Rotation paths and how fast each direction turns (degrees per step):
Each turn is a multiple of 5 degrees from 10 to 175, or 0.
Path 1:
[-17 -11 -25  14  16  -3  16   6 -17  22  29  14  -7  -5  -4  -2  -2  -7
   4   8  -4   1   8  20   1   9]
[  0  -5 -34  -4  -2 -10  19  -7 -18   9  15  -7 -26   1   3   7  -8 -17
  -7   3  -7   6   4  22  -2  13]
[-29 -17 -20   2   7 -14  19 -10 -12  15  22   5 -19 -11 -20   2  -7  -5
  -1  -1  -3   4  -4   8   1   2]
[ -7  -8 -28  12  11  -3  15   8 -19  20  25  11 -10   1   4   0  -1 -11
   1   9  -4   2  11  24   1  12]
[ -9  -7 -30  -9  -3 -15  20 -14 -16   6  14 -10 -27  -2  -6   8 -10 -16
  -7   0  -7   7   0  18  -3   9]
[-26 -17 -19   9  12  -9  17  -2 -13  20  27  11 -15 -12 -17  -2  -5  -3
   2   2  -5   2  -1   8   3   4]
[ -1  -4 -32   7   7  -6  13   4 -21  15  21   4 -14   3   7   3  -2 -16
  -3   8  -5   6  12  28  -1  14]
[-18 -11 -27  -8  -1 -15  22 -18 -15   7  16  -7 -26  -8 -15   6 -11 -10
  -4   0  -6   5  -3  12  -2   5]
[-20 -16 -22  15  14  -7  16   6 -14  23  27  16 -12  -7  -9  -2  -2  -4
   2   4  -4   2   4  13   4   8]
[ -1  -2 -34  -1   2 -10  15  -4 -20  10  17  -5 -18   3   5   6  -4 -19
  -6   6  -5   8  10  27  -4  12]
[-23 -15 -23  -3   4 -12  22 -15 -13  11  21  -1 -23 -12 -20   3 -11  -4
   0   0  -7   2  -5   7   1   3]
[-12 -12 -25  15  14  -7  13  11 -17  23  26  14 -11  -1   1  -2   0 -10
  -1   5  -4   6   7  20   3  10]
[ -7  -3 -32  -8  -2 -13  17 -14 -20   5  16 -10 -20  -1  -3   7  -9 -17
  -5   5  -5   7   6  24  -6  10]
Directions:
[-9  0  2 -1  2  4  2 -8  1 -3  5  0  6 -7 -9 -1 -2  5  7  4  1 -5  0 -2
 -3 -3]  135
[-9 -1  3  6  5 -4 -5  6 -1  5  2  7  8  3  0 -3  6  0 -1 -1  5  5  4  3
  1 -3]  130
Path 2:
[  0 -19  -7  14  17  -2  -3 -11  16  14 -19 -10   1   9  -1  14  -8   8
 -10  13 -18  16 -10   5 -13 -24]
[  5 -12  -9  14  12   6   5  11  18  16 -21   5  -7  10 -17  13   3   1
 -12   9 -13  16 -19   1  -2 -26]
[  5 -12 -11  10  15  16  -5   9  14  -1 -16  -8 -11   6  -8   7   4 -11
  -9  -3 -28  13 -11  15  -8 -25]
[ -4 -11  -6   7  12  -4   1  11   7  14 -20 -22  -9  12  -3   9 -13  -6
   1   4 -23  19  -4  13  -9 -26]
[ -4 -17  -3  16   9  -5  -7   0   0   8 -23 -10  -5  10  -5  22   2   0
 -11   6  -6  28 -13   5  -5 -27]
[  6 -19 -10  22  18   5   0  -3  24   1 -17  -2  -2   7  -6  16  -1   4
  -7  14 -12  15 -11  15  -9 -21]
[  1 -12 -15   9  17   3  -3  16  20  16 -24  -1  -7  14 -15  11   2  -8
  -4   9 -23   8  -9   3  -9 -19]
[  0 -13  -6   4  13   9 -10  -1   4  12 -18 -12  -7   7  -3   7   0  -6
 -17  -3 -30  15 -12   3 -11 -30]
[  1 -10  -2  14   9   1  10   5   8  13 -16 -16  -7   8  -4  11 -14   6
  -6   6 -15  24 -15  14  -4 -31]
[  1 -15 -10  20  11   0  -2  15   9  -1 -24  -6  -9  10 -10  21   8  -7
  -5   6  -6  25 -11  14  -1 -23]
[  0 -19 -14  15  20   1 -11  -2  19   2 -20 -10  -3   9  -2  16  -1  -6
  -4   9 -22  10  -1  12 -15 -16]
[ -3 -14  -8   8  14  -3  -3   3  14  26 -23  -6  -3  13 -10  12  -6   3
  -9  11 -21  13 -10  -4 -12 -22]
[  5 -12  -4  11  10  13  -1   0   8   8 -17  -3  -8   5  -9  11   4   0
 -20   0 -19  20 -22   4  -3 -33]
Directions:
[ 6  1 -3  6  0  5  5  7  7 -8  2  7 -2 -2 -4  1  5 -1  2  1  5  0 -3  7
  4  2]  95
[-3 -3  1  4 -1 -8 -1  0 -6 -7 -1 -7  0  1  4  6 -1 -2  6  1  8  7  5  7
  1  1]  70
[  3  -1   0   2   4   4   2 -10   6  -5   6  -5   2  -4   7  -4  -7   4
   1   1  -5  -3   2   8  -4  -1]  140
Path 3:
[  6 -15  -5  26  10 -16   4 -10  -1  19  -3 -21  10  18  13  15   8   7
   0   2  -9 -10  30 -16   3 -18]
[  0 -19 -17  25  14 -17  13 -10   3  24   5 -22   3  11   5  21   5   6
   6   2   2  -1  22 -15   8 -18]
[-13 -14 -12  27  20 -16  15 -14   7  20  14 -20   3  18   3   8   8  -2
   5  13  -2   3  23 -13   5 -16]
[ -6 -13   0  29  16 -16   7 -15   1  13   5 -20  12  20  11   5  12  -1
  -1  14 -10  -8  29 -14  -1 -18]
[  5 -22  -6  26  10 -17   7 -13  -3  17  -1 -22  12  10  12  18   8   7
   0   7  -1  -9  27 -14   2 -21]
[ -3 -25 -17  25  14 -15  15 -13   1  18  11 -22   4   5   2  18   8   3
   4   9   7   1  21 -13   7 -20]
[-14 -17  -8  28  19 -14  14 -17   5  13  15 -20   8  14   3   4  12  -4
   2  20  -1   1  23 -10   1 -19]
[ -3 -20   2  27  12 -13   5 -16  -2   8   6 -19  15  12  11   6  15   1
  -2  18  -6  -9  30 -13  -3 -21]
[  5 -28  -9  25   8 -13   9 -13  -6  12   4 -22  11   2   6  19  11   8
  -2  10   4  -6  26 -14   2 -23]
[ -7 -25 -17  25  14 -11  15 -14   0  13  14 -21   4   1  -2  15  12   3
   0  15   8   5  22 -12   4 -21]
[-13 -18  -5  27  15  -8  11 -16   1   6  15 -19   8   9   1   1  17  -1
  -3  24   0   0  28 -11  -3 -21]
[  1 -22   0  26   7  -8   3 -15  -6   4   5 -20  15   7   7   8  17   6
  -7  19  -4  -9  33 -13  -6 -24]
[  4 -28 -13  23   5  -7   8 -12  -5   9   7 -23   8  -3   0  19  14  12
  -5  11   6  -2  28 -13   1 -25]
Directions:
[ 1 11 -4  0  0  2 -2  4  5  5 -3 -1 -6  8 -1  1 -3  3  1 -9 -8  1  3 -3
  2  4]  10
[-3  1  3 -4 10 -2  0 -3  5  1  6 -4 -1 -7  2  2  4  8  0 -4 -5 -5 -2 -7
 -2 -8]  0
[ 3  2 11  1 -2  0 -6 -1 -3 -4 -5  1  6  5  6 -5  3  0 -4  2 -8 -8  5  0
 -5 -1]  95
Path 4:
[ -3  -4   0  -6  19  14  15   0   4  -2   3 -23 -16 -16  10  20   6 -12
 -18   7   3 -20   3  -6  33   9]
[ -8  21 -13 -13   7  13  12  -5 -10  -6  15   2 -10  -7  -5  22  18  -4
   6  21 -13 -21  -8   6  28   5]
[  1  10  15  -8  27   9  16  -4  -2   4  14 -12   1 -20   0  15   5 -15
 -17  11  -7 -22   1 -20  24   3]
[-11  15  -8   1  14  25  12 -20   2  -2   8  -8 -10 -10  -4  29  22  -4
  -1  15  -2 -16  -6  10  15  20]
[ -2  16   0 -12  16   3   9  11  12  -7  10 -10  -2 -24  -1  20   7   4
 -11  21   2 -24  -5 -21  26   4]
[  1  -3  -8  -2  11  18  11 -23  -1   2  23  -4  -2  -8  10  27  13  -6
  -8  20 -10 -11   1   1  29  17]
[-11  14  -6   3  21  12  15  12  -5 -11   0 -13 -18 -16   0  18  11  -7
 -16  13   0 -23  -3  -5  30  -3]
[  2  10  -1 -28   7  12  11 -14  -1   6  18  -8  -4  -9  -2  21  11 -12
   5  15 -11 -22  -3   1  30  15]
[-10  17   8  12  29  15  16  -4  -7  -5  12   0  -1 -18  -4  21  17  -7
 -14  16  -8 -17  -5 -15  17   2]
[  0  13  -6 -15  11  16   8 -17  15   4   4 -23 -10 -15   0  26   9  -6
  -8  12   7 -21   1   2  21  20]
[ -9   9  -4   0  12  10  10   8   1 -12  20   6   0 -19  -2  27  17   6
  -3  27  -7 -16 -10 -12  26   5]
[  8   7  -6  -4  19  12  12 -15   2   6  13 -20  -8  -9  16  17   3 -11
 -20  13  -4 -18   9  -7  32   8]
[-18   4  -5  -4  13  18  16   5 -10 -11   6  -3 -14 -14 -10  26  18  -8
  -1  15  -4 -19 -10   9  28   5]
Directions:
[ 0  3  0  4  0  0 -4 -3 12  0  0  0  5 -5 -1  5  2  8 -2  3  6  1 -1 -5
 -8  7]  65
[ 0 -4  2 13  7  5  2 -8 -3  2 -1 -2  0  1  4  0  0 -4 -9 -3  0  4  4  1
 -3  0]  125
Path 5:
[ 15 -17 -14 -18  -6   6   8  16 -18 -13 -16  -1   9  -8   2  23  19 -17
   0  -8  15  11  -7  17  -7   3]
[  5  -6  -4  -2  -6  -8  13  12  -3 -14 -22  -5  -6  -1 -21  21  14 -27
 -16  -4  22  14  -6  10 -12   5]
[  6   0  -9 -17 -15 -17  -3  14 -22  -5 -11  -5  -9  -3   1  13  23 -24
 -13 -10  14  -5  -8  16 -18   8]
[ 11 -12 -15 -15  -3  -7   7  23 -14   4 -11  -4  14  -8 -14  17  19 -14
   1  -6  27   4 -13  18  -4   7]
[ -3  -3  -3  -2  -3  -7  12  13  -9  -1 -20  12  -3 -18 -20  15  24 -28
  -9  -6  21   5   3   9 -12  11]
[  2   1   2 -18 -15 -10  -4  15 -23 -14 -14   1   2  -4   1  24  30 -18
   3 -13  15   3   1  12 -10   5]
[ 17 -24 -11  -7  -8   1  10  17  -9 -15 -17   1   8  -5  -9  20  16  -9
  -6 -14  24  11  -3  17 -12   6]
[  3  -3  -9 -11  -6  -3  12  11 -12 -11 -22  -1 -11 -10  -8  20  17 -37
 -17   0  10  11  -5  11 -12   5]
[  6   2  -5 -15 -15 -22  -3  17 -16  -8 -11 -11  -1   7  -9  19  21 -17
  -7 -11  23  -1 -13  15 -13   5]
[ 12 -20 -18 -10  -5  -6   9  19 -14   6 -12   5   5 -16 -12   9  18 -15
  -9 -10  23  -1  -6  21 -12  14]
[ -4   5  -2 -12  -2  -4  10  17 -14  -1 -20   6   3 -14 -16  23  25 -31
   2   1  18   9  -2   8  -2   5]
[  5  -6   4  -6 -17 -15  -2  13 -16 -16 -15   6   1  -3  -9  19  28  -9
  -4 -20  25   2   4  12 -16   8]
[ 15 -21 -16 -16  -7   6   8  14 -18 -11 -17   3   5 -13   3  19  18 -19
  -5  -9  12   9  -2  17 -11   7]
Directions:
[-8  9  6  4  1 -2  3 -3  4 -1 -4  1 -7  0 -6  2  1 -9 -3  5 -1  3  2 -5
  0 -1]  120
Path 6:
[-10  -4 -12 -18 -26   0   7 -12  -2  20  34   3   3  -2  -3   7   9  -2
   0  -2   2   6 -16 -29 -10   1]
[  5   0 -12 -17 -14 -22   3 -19 -13  12  25 -11  12  -9 -12   5  11   2
  -8   2  -6  -4 -12 -22  -3  26]
[-17   8 -24 -14 -19  -2   0 -19   1   7  22   8  -3  -2  -9  19   8  -2
  -4  -6  -2   5   2 -33   3  20]
[ -3   1 -23 -14   3 -16  12 -27  -5   4   5  -5  10  -5 -19  15  -3  13
  -6   1 -12 -12  -6 -31   2  16]
[-16   3 -30  -8  -2  -1   9 -27   7  10  15   6  -2  13  -6   9  -2   4
   4   1  -5   9 -10 -40  -2  -2]
[  0  -8 -19  -7   8 -15  20 -23  -1  12  24 -11  16  -2 -10   0   1   4
   0   1  -8  -9 -24 -28   0  -5]
[ -7   3 -23   0  -9  -6   2 -21  10  16  35  -2   3   4  -3  -4   5 -13
  -2   1  -2  16 -20 -27   0   5]
[ -4  -2 -13  -5  -7 -13  12 -17   5  13  30  -8  15 -20 -19   8   1  -6
 -15  -6  -4  -8 -23 -16   6  12]
[-10  11 -21  -6 -18  -5  -3 -24  10  14  19   4  -2  -1 -18   8  -9  -3
 -18   4  -6  14 -16 -18  -4  24]
[-14  -3 -12 -20 -13  -4  16 -17   1  13  14   1   9  -9 -21  19 -13  15
 -14  -1  -7 -12 -19 -21  -4   7]
[ -6   0 -21 -21 -13  -8   2 -21  -2  19  15  -2   2  20  -7   4 -13   9
  -2  12  -8   9 -16 -27 -14  13]
[ -7 -12 -15 -26 -14  -6  15  -9  -6  16  26  -6  16   1  -5  14   2   2
   4  -4  -1 -11 -13 -32  -2  -1]
[  8   1 -25 -12 -11 -18  -1 -20  -5  15  23  -9  11   6  -4   3   9 -10
   3   7  -4  12  -5 -29  -6  21]
Directions:
[ 9 -2  0  6 -3 -1  1 -1  3  5  0 -2  4 -9 -1 -1  6 -6  4  1  3  7 -2 -1
 -7 -7]  55
[  0  -2   4  -3  -7   3  -1   5   4   6   2  -1   2   0  -3   0 -11  -2
  -7   3   1   2  -8   9  -3   1]  35
[-9 -2  1 -1 -5  9  3  5  4  0  4  6 -2 -4  2  6  2 -2  2 -7  4 -2  1 -4
  3 -8]  170
Path 7:
[  3  -7   3 -10  -2  -5   0  -8  -4 -13   8 -11  -5 -17  11  16  -3 -10
 -10  21  -1  28 -31  11 -11   9]
[  0 -12  -6  -6  -2  -3  -2  -8  -5 -21  -3  -7  -6 -19   8  10  -2   2
 -11  29  -3  28 -25  10  -7  12]
[  4  -4   3  -3  -2   1  -1 -11  -5 -19   3  -9  -3 -16   6  16  -2  -6
 -14  21   1  29 -23  12 -21  15]
[ -3 -14 -10  -3   2  -3  -4 -13  -3 -21   0 -10  -5 -13  -1  15   2  -2
 -10  28  -1  30 -18   7 -14  11]
[  0  -4   1  -1   1   3   0 -11  -7 -24  -5 -12  -3  -9   2  14   2   2
 -14  19   0  30 -18   7 -26  19]
[ -7 -12  -7  -3   7  -4  -3 -14  -3 -19   3 -17  -4  -4  -5  21   4  -3
  -7  21   0  31 -18   1 -23  10]
[ -5  -6  -2  -3   6  -1   1  -8  -7 -24 -11 -18  -6   1   2  11   5   9
  -9  18  -3  29 -20  -1 -23  17]
[ -6  -8   1  -6  10  -6   2  -9  -3 -14   2 -23  -5   5   0  20   4  -4
  -4  14   0  30 -24  -3 -25  12]
[ -9 -10  -5  -9   8  -8   2  -3  -4 -19 -11 -23  -8   5   4  11   5   9
  -4  20  -5  29 -26  -4 -15  13]
[ -3  -4   8 -11   6  -8   4  -1  -4 -13  -2 -25  -8   6   9  15   2  -1
  -5  10  -1  28 -32  -1 -21  13]
[ -7 -14  -3 -14   5 -12   1  -1  -3 -13  -5 -22 -10   1   9  12   2   2
  -2  20  -4  27 -34  -3  -5   8]
[  2  -4   9 -12  -1  -7   5   2  -6 -14  -5 -20  -9  -2  16   9  -1   1
  -7  13  -3  26 -37   3 -11  14]
[ -3 -12   0 -15   1 -12   1  -3  -2 -10   3 -17  -8  -8  12  14  -2  -6
  -4  21  -3  27 -37   3  -3   6]
Directions:
[-3 -6 -4  1 -4 -2  7  5  6 -1  2 -4  4  2  8 -2  2  1 -8  4 -1  1  0  4
 -9 -5]  0
[-5  0 -1  2  6  0  1 -1  0 -2 -3 -6  0 12 -7  2  4  4  2 -4  0  1  5 -7
 -9  2]  25
Path 8:
[-17 -15  34   7  16  -2   4   4  -3 -29  -6   9   1   8  -3   8   4  16
  10   4 -11  -5  16   8   0  -3]
[-11 -10  40   3   9  -1  -3   6  -2 -34  -2   1   9   6  -7   9   7  14
   7   6  -7  -6  15  -1  -3 -10]
[ -5  -9  37  -3   9   4  -3   6   0 -32   1  -8  12  -3  -4   8   4  13
  -4  12  -1  -4  19  -3  -8 -15]
[ -2 -12  31  -8  16   6   1   9   2 -25   0 -12  10  -9   3   6  -4  16
 -11  20  -2  -2  21   2 -10 -14]
[ -4 -15  26  -8  22   3   6  10   2 -20  -6  -6   3 -12  10   3 -10  16
  -6  22 -10  -1  22  11  -6 -11]
[ -4 -16  26  -4  25  -2   7   7   0 -17  -9   4   1  -7  11   5 -10  13
   5  16 -18  -2  19  19  -1  -9]
[ -2 -14  33   2  21  -5   5   2  -3 -19  -9  12   1  -1   5   9  -3  10
  11   7 -18  -6  17  19  -2 -14]
[ -2 -11  39   4  14  -3   5  -1  -3 -20  -2  14   6   1  -3  14   6  10
   7   0 -10  -8  17  12  -7 -18]
[ -7 -11  38   4  11   3   7  -1  -2 -20   3   9   9  -2  -5  15  10  15
  -4   2   0  -8  21   6 -13 -15]
[-14 -15  32   3  14   7   8   4   2 -22   2   1   8  -4  -3  12   7  21
 -11  10   4  -5  24   2 -12  -7]
[-20 -18  26   1  17   7   7  10   3 -25  -3  -5   3  -1   2   5   0  22
  -7  16  -1  -1  22   2  -6   1]
[-17 -17  28  -1  19   1   0  12   1 -31  -8  -5   1   2   5   1  -5  18
   4  18 -11   0  17   6   2   0]
[ -6 -12  32  -4  16  -3  -3   9  -2 -33  -8  -4   4   2   3   2  -5  11
  12  16 -17  -2  13   8   3 -10]
Directions:
[ 7  5  6 -2 -6  1 -3 -3  0 -1  6 -2  6 -2 -5  4  5 -3 -5 -3  6 -2  0 -5
 -6 -9]  60
[ 2 -1  0  4  3 -1  7 -5 -1 10  0 12 -2 -1  1  5  2  0  0 -7 -1 -3  2  8
 -3 -2]  40
Path 9:
[  4   7 -17  -3  -1 -20   4  -6   5  19 -11  10  -4   1   1   0 -11   7
   7   3 -17  34  -7 -15 -31   2]
[  8  11  -9   3  -6 -11 -11 -16  -5  16 -19   5   7  28 -21 -10  -2   8
  -4  10 -26   9 -11  -8  -7  17]
[ 10  28 -17   1  18  -8  -2  -1  12  22   6   9 -12  18  -1   3 -18  15
  10   7 -19   3  -3   0 -15  17]
[ 13   5 -22  -2   0  -2   1   7   5  23 -16   9  -6  11 -15 -23 -12   1
  -1  13 -10  27   5   2 -26   2]
[ 21  13  -3   1  11   5  -2 -24  -2  21 -20  14   3  25  -3 -12 -13  22
 -12  -2 -12   3  -9  -1 -14   5]
[  8  16 -26   1  24 -16  -5 -12   7  27   1  -4  -5   2   3  -6  -4  15
   5   1 -17  26  -8   4 -13  -3]
[ 15   5 -15   7  -6  -9  -3  -5  -6  20  -1  14  -5  29 -17 -19  -4   8
  -2  19  -8  24 -20  -6  -6  -7]
[ 25  13  -7 -10  12 -16   2 -13   1  17  -9   7  -9  11  -6   3 -14  23
   8   5  -5   0 -22 -13 -21  13]
[  4  -6 -28  -3   4 -19 -10 -13  -1  20  -6   9  -4   9  -3 -15  -5   3
  15   2 -16  26  -4   4 -21  20]
[  3  18  -5  10  -9  -8  -2 -14   2  14 -10  25   2  29  -4  -1 -17  11
  -4   6 -22  16 -10 -14 -18   4]
[ 12  26 -16  -8  15 -15   1  -3   8  24 -15 -10  -1   7 -17   1  -3   9
   3   8 -23   8  -2  -9 -18  15]
[ 11   5 -21   5   7   5 -10   1  -2  24   0  11  -9  30  -8 -23 -12   7
   4  11 -15  14   1  12  -9  18]
[ 19  19 -11   2   9  -3   4  -6  10  19 -16  19  -5   6  -1  -8 -25  18
  -7   3  -5  13  -6  -4 -28 -10]
Directions:
[ -2   3   0   1  -7  -2   7   4   3   1   2   9   0   2  -2   1   0  -7
  -3   3   6   5   2  -4  -6 -10]  120
[ 2  0 -3 -6  2  0 -7 -2  0 -8 -3 -1 -6  3  3  9 -3 -7 -8  4  4  5  3  1
  5  0]  0
[  1   7   1  -2   6  -3   4   4   5  -1   0  -3  -3 -11   6   8  -6   5
   3  -2  -1   0  -1  -4  -5  -3]  145
[  5  -7   0  -1   1  -6   0  -6  -4   0   5  -1  -2  -2   2  -1   4   4
   2   0   7   4 -12  -1   4  -8]  45
Path 10:
[-17  35 -14  12   4  12   8 -21   9 -11   3   8   9  -9   2  15  12  -5
  -6   4 -22   8  16   1   4  -3]
[ -1  33 -14   0   6  -9   3  -3   8 -11   9   2  -4 -15  -3   8  -7  19
  -2   6 -34  -9  22   8   6  -5]
[ -1   8 -21  22  18   0  19  -2  21 -16  -1   2  -6 -20   4   6  -1  20
 -10   2  -8  -7  18  10  17  10]
[-11  27 -22   7  20  -1  20  -7  -4  -1 -14   4  14 -16  -8   8  13   3
  -3   0   3 -11  18  14  20  10]
[-12  14 -13 -15  14   4  22   9   1 -11   4  -3  22  -9  -5  26   7  12
   2  -8 -22   0  18   5  17   1]
[-22  17  -1  12  16   1  22  -9  12 -11   6   6   6  -6   3   7  13  18
  -6   5 -24  20  18 -10  14   1]
[ -4  43 -14   7   6  -2   6  -4   6 -12   9  16  -6  -7  -6  13  18   5
 -13  12 -17   6  15   6   4   7]
[  2  26 -26   3  -5   2  12 -12  20 -23   0  -4  -1 -14  -5  11  -7   9
  -1  -5 -24 -10  15   6  15   5]
[ -4  14 -15  10  28  -9  16  -8  12  -9  -7   5   2 -16  -2  -7   9  21
   6   0 -12 -16  19   6  25  -3]
[ -9  13 -20   9  28  11  13   4   3  -6   1   8  16 -16   3  24  19   1
  -7   0  -5  -4  19  17  12   3]
[-26  25 -10   1   7   7  20  -9  -3   0  -2  -5  21 -14  -2  18  -5   8
  -5  -3 -24   9  23   2   8   1]
[ -9  25  -3   1  13 -12  17   9   6  -9  12   7  -4  -7  -4   9   4  29
 -11   9 -26  11  20  -1  11   6]
[ -3  25 -21  15   3   2  21  -8  18 -21   0   9  -8  -8  -5  12  14   7
 -15   5  -6   7  11   2  15  19]
Directions:
[-5 -3  1 -1  3 -1  7  8 -7  8 -3 -5  4 -2 -2  3 -6  4 -5  0  6  3  2  2
  0  7]  55
[  1 -10   6   4   8  -4   3   3   5  -2   3   1  -5   1   4  -6   1  11
   1   1  -2   2   1  -5   4  -2]  115
